The rows below come in pairs that one turn or mirror swaps. Which row does each named row swap with?
The rows were stretched afterwards, more along some directions than others.
tiza: -21.6  -3.5  11.9 -18.6   6.0 -24.3  24.9   0.7  -4.9  -3.2   2.5 -24.3 -17.9  49.6  -7.3  23.0
Mazam:   8.0  12.7  37.4  -3.6   5.6  10.5  19.4  40.2   3.0  -7.0   2.5  -4.8  -0.9  14.1 -35.0  11.8
Bubuf: -12.4   4.7 -31.7   6.8  17.1  -7.1 -19.0 -12.0 -15.8   5.1 -22.2   6.3 -23.3  12.7  17.9  13.9
vof: -19.7  17.7 -34.5   3.2   1.0   1.9  -6.6  -6.1  -4.8   9.8  27.0   8.1 -24.2   0.2  -6.3  22.9
riv:  -9.5  10.9  11.5   4.3  21.2   7.8  20.9  10.5 -16.9 -17.7  -6.1   5.4 -12.0  41.4  -3.9   9.1
Ked:  -9.0 -18.0  44.6  -6.0  -1.6 -24.2  13.3  10.4  10.7 -11.9  20.0   8.1   4.1   9.6   2.2  -2.8
rareg:  -3.2 -26.6  56.0  -7.6  -2.8  -8.9  23.3  21.4   5.5 -11.3  -0.7   5.2  -9.7  20.4  -7.0   6.6
pavon: -12.1  -0.1  37.7 -14.7  -7.6  -5.6  25.9  21.4  10.4 -20.7  12.2 -22.1  10.0  27.0 -11.8   8.8
Zumop:  -5.0   8.3  -1.5   7.2  21.0  -0.1  -4.8  12.5 -19.7  -9.0 -10.8  -3.3 -33.4  26.8  -0.9  14.6
tur:   7.9  -0.2  32.6   2.8   2.3   7.9  -7.9  -8.6   8.6 -15.8  -4.6   8.5 -26.8   9.3 -10.9   8.1
Pibu:  15.1 -25.6  32.2  -1.5 -12.2 -19.1  -0.2  -8.1  -2.6 -23.1   6.6  -2.3   1.7 -11.0   1.3   4.1
tid: -11.8   6.4 -33.0   9.1   2.4 -14.2 -17.3  -9.2   2.9   9.4  26.2  11.1 -19.3  -9.5  -6.2  19.2
Gubo: -28.5  -9.2  14.5 -22.5   9.7 -12.8  41.1   1.7   0.8  -1.9 -15.3  -5.8 -19.0  46.9   8.1  39.1
puz:  13.4   3.2  45.8  -4.3  -1.3  22.8  32.3  28.2  11.5 -18.8   0.8  -0.1   2.9  17.6 -36.8   6.7
bepug:  24.1 -15.0  38.6  -5.1 -14.8 -13.6  -3.9 -22.6  22.1 -24.3 -21.0  10.3  18.3 -29.0   4.1   9.9
tum:  -7.5  30.2 -38.5 -24.2  -8.3  -6.4 -15.9   3.8  -7.4  18.8  23.3 -26.9  13.9   6.2  -6.3  -9.5
Radat: -24.7  18.1 -33.8 -20.7  21.5   7.2   8.1  19.2 -23.3  15.6   3.5 -22.8 -27.8  35.4 -11.9   2.0
Pinul:  -3.9   1.4 -28.1  -0.4  -1.1   3.0   1.0 -15.9  12.4  19.8  -5.1  21.9  20.6 -15.8  -1.8  -1.9
dif:   2.0  10.0  16.0   7.9   4.8  -7.0 -19.5  -1.9  12.8  -5.5   2.4  26.0  -8.7  10.8   1.9  -0.3
tizi: -19.6   1.0 -36.3   2.1   5.1   9.8  -3.1 -10.7  -3.7  16.2  18.0  12.0 -12.1   5.6   0.7  24.6
lof:  12.6  -4.5  40.6   6.3   5.5  13.4  -7.9   0.7   4.6 -14.6  -9.3  14.9 -13.9  15.1  -4.9   9.2
ser:  16.7  -5.0  24.3  -6.6   2.7  17.3  30.2  17.9   9.4 -11.7  -9.3   1.6  -5.1   9.9 -30.7   9.5
nekeb:   9.6   6.8  33.6   5.3   8.0  28.5  24.7  36.4   2.8  -9.7  -2.3  -2.8  -6.6  16.5 -35.5   1.0
led: -10.6 -10.4 -24.3  -9.5   1.8  -3.2   9.4 -15.0  11.8  17.7  -1.2  26.5   9.8 -14.5  -3.5   3.9
sesuv: -20.6 -12.2 -10.6  -3.5  14.3   1.1  21.5   7.1  -8.0  15.4  -5.5  35.8  -5.4  22.7  10.0   8.2
fisi: -10.1   6.3  -8.5 -13.5  18.8   2.4  12.6  -6.7 -21.4  -8.4 -20.4  -6.9 -27.0  31.5  11.5  17.6
Pes: -10.9  -1.1 -44.7 -15.3  11.9  -5.1  -0.9 -21.5  -1.8  26.8 -20.7  17.8 -11.8 -10.3   5.9  16.9
topaz:  -4.5  13.7  28.0  -2.0   1.6   1.5  -4.9   4.4   8.7  -6.0   1.0  13.4 -22.3  23.1  -5.6  11.0
sadi: -14.8 -12.9  12.6   8.5  -1.0 -19.5   6.0  -5.5  10.2 -10.7 -12.5   7.7  -2.0  12.4  12.5  30.9
Vazib:  19.5  -0.1  47.1   3.1  11.3  24.8  36.0  24.0   4.8 -15.3  -7.7  -1.0  -8.5  23.7 -45.7  10.1
mivi:  34.5 -37.4  40.7  17.9  -8.8  -5.9   0.3  -7.8  16.1 -14.5 -27.3  12.8  -4.1 -25.2 -11.2  -8.7
Fut:  31.6 -19.5  35.7  -4.3 -12.4 -12.1 -12.9 -21.9  14.5 -22.6  -9.5   2.7  10.2 -35.2 -10.5  -9.6
diza:  -7.3  13.6 -28.8 -23.4 -14.3  -3.8  -4.9  -1.1  -0.1  16.2  21.9 -40.9   5.1  12.1 -13.1 -12.5
kifos: -18.6  16.3 -22.3  -8.1   5.7   4.7   6.3  -0.4  -5.8  -2.3  32.5  11.0 -21.7   7.3  -6.8  25.5
reme:  20.6 -17.4  44.7  26.3  -4.8 -19.1   8.8  12.4  -3.4 -16.0  -4.3 -18.3   6.1  14.2 -19.0 -29.2
dil:  -4.2  17.3 -37.4 -33.0  -6.5  -1.2  -4.9  -6.1  -7.1  20.2  14.3 -35.3  -7.0  19.2 -17.9 -10.7
dukev:  37.4 -14.1  37.6   4.4 -11.1  -7.7 -12.1 -15.3  13.7 -18.8 -14.6  -8.2   6.1 -33.8 -21.6  -3.3
Sili: -18.8  -2.8 -18.5   3.8  19.1  -3.8   5.6  10.4 -16.4   6.8  25.5  18.0 -15.2  -0.6   0.2  -1.1
pege: -32.4   2.6 -10.7  -8.2   0.9 -19.6  11.7   3.9   3.5   4.6   8.3  -2.4  -3.9  38.2  13.3  23.7
Mos:   3.7   6.5 -27.6 -36.1  -9.7  -7.7  -2.3 -13.4   3.3  15.0  -0.3 -27.8  -0.8  17.5  -6.8 -10.8
tokop: -24.4   5.1 -31.9   0.2   2.6   7.1   1.7 -16.7   5.9  12.8  18.4  17.1 -17.7   5.3  -1.6  20.4
Rirod:   3.2  14.0 -21.7 -24.1  -9.7  -2.3  -1.3 -16.2   0.4  10.9  14.1 -31.2  10.0  19.2 -14.8 -13.9
luti: -19.6  -3.0 -36.1  -1.6   2.5   5.6   2.6   3.3 -19.3   8.2  23.1  10.2  -1.2  -1.2   9.8  -2.8
Tagul:   1.9 -20.8 -40.7   9.4 -14.0  -7.2  -7.2 -27.9  10.6  15.4  -2.1  17.8  16.9 -29.5  12.7 -12.4
nur: -14.5  12.1  20.0 -27.2   9.2  -6.0   6.7   5.8   4.4   3.7   3.7   7.6 -33.4  43.1  -4.2  14.3
ves:  -1.9 -12.0   0.1  34.0  -2.4  -9.1  22.5  12.7  -5.2  -2.2  14.4  -0.4  18.9   5.7 -14.5 -18.2

Swapped with dil: puz
Swapped with Zumop: pege
Swapped with lof: tizi
Swapped with mivi: Tagul
Swapped with Pes: bepug
Swapped with ves: reme
Swapped with nekeb: diza

